Each path below is one point turned by a fixed rotation once a step. After each direction that follows a path, write how fast that rotation turns it, in degrees each step (0 if it stays still).
Each turn is a multiple of 5 degrees from 10 to 175, or 0.
Each row of a path follows its step; steps can be skipped.
path 1
step 0: -2.57; +0.54; -1.66; -0.55; -2.49; -0.90; -1.85; +1.09; -1.44; +2.60; -1.63; -2.49; -1.78; -0.18; -2.30; -1.29; -5.73; +3.94; +3.49; -1.30; -4.04; +1.02; +0.86; +0.47; -1.80; +3.12; -1.30; +0.93; +2.17; +2.41; -4.79; +1.41; +0.26; -2.96; +0.05; -6.19; +3.60; +1.36
step 1: -2.89; -2.02; +0.17; -1.78; -0.52; -3.00; +0.91; -0.13; -4.41; -1.69; +0.38; -0.72; -4.12; -0.81; -1.86; -3.09; +0.43; -2.85; -1.47; +0.62; -2.48; -0.23; +2.87; +0.70; -5.29; +1.00; +4.43; -3.46; +0.01; +2.41; +3.72; +2.28; -0.33; +3.45; +0.91; +2.32; +2.60; -5.25
step 3: -0.22; -3.80; -4.85; +5.46; -1.82; -3.80; +0.98; -0.14; +3.43; +4.87; -0.07; +1.30; +1.95; -0.28; +1.29; +2.71; +0.85; +2.32; +4.59; -0.46; +3.98; +0.55; -0.68; -1.38; +1.53; +0.76; -3.09; +3.16; -1.60; +1.84; -1.29; +0.04; +0.39; -3.35; +0.66; -2.90; +1.64; +2.30
step 6: -3.97; -0.65; -1.48; +0.67; -2.99; -0.84; +1.19; -3.58; -2.66; +4.12; +5.08; -3.95; +2.02; -0.47; +3.65; +2.09; +1.47; -5.04; +1.26; +1.83; -0.84; -0.36; +5.52; -0.69; -1.92; +0.03; -0.84; +5.24; -1.03; +1.13; -0.20; +2.41; -1.70; +0.18; -1.26; -1.97; +0.68; -0.40
step 7: +0.74; -1.91; -3.28; +5.06; +3.63; -3.88; -0.38; +0.88; -2.87; +0.17; +1.17; +5.72; -3.34; +1.02; -0.27; +1.71; +1.53; +1.24; -0.07; +2.23; +3.69; -2.79; +0.34; -1.86; -1.27; +1.36; -3.52; -0.17; -1.28; +4.61; -0.81; -0.33; -0.63; +1.54; +5.68; -1.16; -1.86; -2.07
step 11: +2.24; +1.91; +3.22; +2.42; -1.72; +1.06; +0.51; -1.71; -1.93; +0.67; +4.08; +2.20; -2.33; -0.54; +1.46; +3.51; -2.27; +3.35; +3.91; +3.22; +1.65; -3.73; -1.91; +1.01; -1.17; -1.23; -3.31; +3.04; +1.74; -0.63; +2.15; +0.06; -1.87; +2.05; +1.86; -4.99; -4.53; -4.00
step 12: -1.08; -4.58; -2.67; +4.43; -1.66; -1.32; -3.23; +0.61; +2.19; +4.96; +2.14; +0.11; -3.12; +0.29; -0.17; -0.88; -1.05; +1.32; +0.82; -3.36; -0.80; -1.68; -4.27; -4.74; -1.77; -0.33; +1.39; +0.87; +0.15; +5.49; +1.19; +1.03; +1.14; -2.84; -4.74; -1.45; +2.49; -0.11
step 13: -4.60; -2.39; -1.89; +0.12; +2.85; +0.25; -3.17; +6.95; -3.33; -2.19; -4.86; +0.14; +2.51; -2.05; -0.76; -0.96; -1.14; -3.12; -1.53; -1.97; -2.94; +1.12; +1.12; -1.57; -2.03; -2.59; +0.64; -0.86; -3.73; +1.58; -2.47; +1.70; +1.62; +1.29; +3.82; +1.87; +1.93; -0.46
Directions:
+0.89; +0.06; +1.47; +0.04; +0.50; -0.93; +1.21; -0.63; +0.41; +0.41; +0.44; -1.50; +1.77; -0.64; -0.55; -0.41; -1.43; +0.29; +1.72; -0.95; -0.70; -1.36; -0.46; -0.22; +0.44; -0.30; -1.79; -0.48; -0.39; -0.51; -0.52; +0.80; +0.29; +0.57; -0.09; +0.15; -0.23; -0.26 => 125
-1.67; -0.40; +1.81; -0.53; -0.35; +0.00; +0.36; -1.28; -0.63; -0.23; +0.59; -1.31; +0.29; +0.20; -0.26; -0.43; +0.20; +0.70; +0.16; -0.18; -0.48; +0.75; +1.39; +1.19; +0.16; +0.74; +1.72; -0.59; +1.28; +0.65; +0.01; +0.20; -0.75; +0.62; +1.43; -0.08; -1.15; +0.80 => 80
+1.73; -1.18; +1.10; -0.71; -1.07; +0.33; -0.10; +0.29; +0.20; +0.60; -1.01; -0.15; -1.99; -0.57; -0.79; -0.03; -0.85; -1.75; -0.63; -1.48; -0.55; +0.11; +0.30; -0.37; +0.57; -0.62; +0.34; -0.99; +0.65; +1.06; +0.99; +0.41; +0.81; +0.03; -0.09; -0.99; -0.29; +0.02 => 95
-0.50; +1.35; +0.62; -0.84; -0.57; -0.20; -0.47; -0.65; -1.16; -0.17; +1.09; -0.56; -0.87; +1.09; -0.13; +1.05; -1.01; -0.15; -0.84; -0.62; -0.66; -1.79; -0.49; -1.05; +0.52; +1.20; +0.88; +1.52; +0.01; -0.03; -0.87; -0.71; +0.36; -0.13; -0.16; -0.74; +0.70; -1.57 => 65
+0.51; -0.20; +0.54; +0.48; -0.10; -0.22; -0.21; +0.42; +0.03; -0.32; +0.52; +0.59; -0.30; +0.83; +1.04; +0.67; +0.46; +1.06; +0.00; -1.57; +1.75; -1.43; +1.35; -0.42; -1.09; +0.54; -0.07; +1.13; +0.10; +0.16; +0.94; +1.72; +1.16; +0.31; -0.55; +0.76; -1.47; +0.89 => 80
+0.00; -2.07; +0.90; -0.61; -1.65; -0.14; +0.16; -0.42; -0.91; -0.49; +0.01; +0.59; +0.63; -0.83; +1.12; +0.16; +0.50; -1.00; +0.35; -0.36; -0.42; +0.04; -0.38; +0.19; -1.05; -0.24; +1.08; +0.24; -1.91; -1.67; -0.86; +0.06; -0.68; -1.11; -0.70; +0.41; -0.77; -0.64 => 160
-1.20; +0.17; +2.12; +0.22; -1.01; +0.94; -1.10; -0.19; +1.12; -1.54; -0.28; +0.34; -0.77; +1.02; +0.26; +0.55; -0.31; +0.01; +0.80; +0.74; +0.88; +1.12; -0.39; -1.09; +0.88; -0.45; -1.43; -0.34; +0.38; -1.13; +0.51; +0.68; -0.82; +0.72; -0.46; -0.05; +0.27; -0.74 => 120
